Where one turn sends some rows of the set: a few examples, then the rows asked
nalug: [-12 -13 -11 -10  15  -7   1   3   1   8   9   7   8  13  -3 -16   4 -14
   5  11   3  12]
zof: [-10 -17  -5 -11   3  -2  -5   0   9   9   1  -4   9  -5 -14 -30  16   7
  -6  -8  -1  -7]
kubep: [ -4  -6 -11   4  15  -2  -7  -1  -1  -4   6  -7  18   6  -6 -29   7  12
  11   6  -5   0]
Nazu: [  1 -21  -8 -10   9   5   3   5   7   9  11  -6   3   6 -10 -23   7   0
 -12  -2  14   0]
Tunim: [ -8 -14  -3 -13  10   0   3   2   3  10  11  -7  16   6 -20 -27   0  -4
  -5   2   8  -9]
reru: [-13 -20  -9   4   4   0   7  -2   0   6  -1   5  -6  -5  -5  -9   4  -4
   7   2  16  -2]
nidab: [  2 -15  -9 -10  10 -12  -4  -5  -3  21   8  -9  -2   7 -14  -4   0  -1
  11   6  -2   0]
Vigof: [-16 -17  -1  -2   1  -4   7  -3  18  11  10  -4   3   5  -9  -2  12   3
   4   1  -5  12]
togat: [-13  -3  -1  -1  15   6   2  -4   4  15   1   1  10   1  -9 -14   0  17
  13   5  -8   5]
nokuz: [-10  -3 -12 -13   6  -6   7   1  -4  -4  11  -2  -6 -11  -8 -22   1   3
  -4  11   6   8]
bules: [-20  -1  -6  -9   7 -10   2  -6   2   9   8   5   6  13  -9 -15   6 -15
  -7   9   0   0]
kol: [-13 -10   7  -7   8   1   5   2   7  14  12  -7   3  14 -18  -5  -1  11
   3   5   2   1]
letu: [ -3  -8 -16   4   1 -13 -12  -5   3   4   9   9  -1   0  -5  -3   5   2
  18   1   5   6]
Rok: [ -8 -11 -23 -11  11 -13  -5  -1  -3  15  11  -5   5  11  -3 -18  11   5
   1   7 -15   1]
diza: [ -2  -7 -12  -3   1  -8   0 -16  -1   6  -3   2   3   6  -3 -27  22   7
  -1  -1  -2   1]
dif: [ -3 -22  -3 -13   0   1   1   5   8   5  26   3   7   4 -18 -25   1   9
   0   4   8   1]
pob: [-17 -18 -10  -3   6 -11   2   0   8  11   9  15   0  22  -9 -18   8  -1
   1  -3  -8   3]
mis: [ -7  -7  -5   2   7 -11 -18 -17   3  11  14  11  -2   3 -10 -16  10   7
  16   0   5   1]
kog: [ -5  -7 -17   3   8 -10  -2   8   0  18  15  -8  10  -1  -8 -23  -2   5
 -14   8   9  -2]
lale: [ -3 -13 -10   5  -4 -13  -6  -3   6 -10  10  -7   3   3 -11 -22  14  11
   7  -8  -1   6]
fipo: [ -8 -16 -15   9  -3  -3   0   0   3   6   7  11   4   5  -2 -26   5   9
  12   6 -14   1]
sare: [-20 -12   1   2  -6  -6  -2  -1   8   5   7  -1   3  -4 -15  -8   1  -2
   6  -2  17  -5]
nabu: [-18 -14 -11   3   1   6  -1  -7   6   6   7   1   4 -13  -4 -18   5  -3
  -1   5   7 -12]
Kelu: [ -2 -10 -14  11  12 -19   4  -7  11   0  17   3   5  -4 -16 -30   5   6
   2  -6   0   1]
Dogi: [ -7 -10 -15 -11  -1 -18  -2   6   0  19  10  -2  -2  -6  -9 -15  -4   9
   6  16   3   2]
gakaz: [  3 -13  -8   3   2  -3  -2 -10   0   8   9   8   1  21  -7 -21   6  17
  12   2   7   2]
Lop: [  2 -10 -26   6   3 -13   5  -1   1   2  14   8   2  -5  -9 -24   5   1
  -8  -4   0   1]
Zilor: [ -9  -6 -13  -6   7 -10   0  -1   2  -8  21   0   1   0 -18 -28  -9   7
   6  -4  -3   6]
napub: [-12 -11 -14  -4  10 -12 -11  -5  10  13  17   5  -5  12  -4 -25   8  10
   4   8 -15  -5]
kod: [  5  -7  -7   0  11 -13  -3  -1   2  10   2   6   2  -1 -14  -5  10 -14
  -2   4  -1   3]
Tifum: [-12  -2  -8 -12  12  -3  14 -16  -7   7  12   0   3  -2 -13 -20   0   5
   4  13  -1   5]
biv: [-12  -2  -9   2   7  -6  -5 -16   4   3   2   7   0   6  -7 -17   4   5
   5  -6  22  -4]
sifo: [ -5 -14  -7  14  10 -12  -1  10  -4   6   8  -2   1  -3 -18  -8   8   2
  -8   0  11  -5]
zup: [-16 -12  -6  -5  19 -11  -1  -2   5  -5  11   2   9  17  -9 -16   9  -6
   3   8  14  -3]
kab: [  1  -7 -11   1   8  -7   0   5   3   9   9  -6   4  -2 -10 -12   6  30
   6   5   8   3]
Nafi: [ -7  -6  -7   7  18  -8  -1  -2  14  10  10  -4   4   0  -9 -25   5  25
   6   7  -2  -6]
kalaf: [-13  -1  -7  -6  -2  -6  13  -2   6   3  11   4  -2  -9 -16 -19 -10  -2
   1   8  -3   0]
gepu: [-15 -17  -3  -5   6   4   0   5   1  12  13 -15   1   1  -8  -6   2   9
   7   4  -1  13]
fof: [  2 -22  -9   1  16  -2  -5   1  -7  13   2   1  14   5 -13 -16  19   5
   4  -3   6  -8]
guvo: [ -4 -19  -2   2  12 -11  -6 -11   1  15   8   4  11  -1 -17 -26  21   3
   5  -8  -1  -2]

kab turns into Lop
diza turns into gakaz
Nazu turns into reru
Where do these go?
Tifum turns into dif
nidab turns into Dogi
pob turns into togat
guvo turns into mis
kalaf turns into Tunim

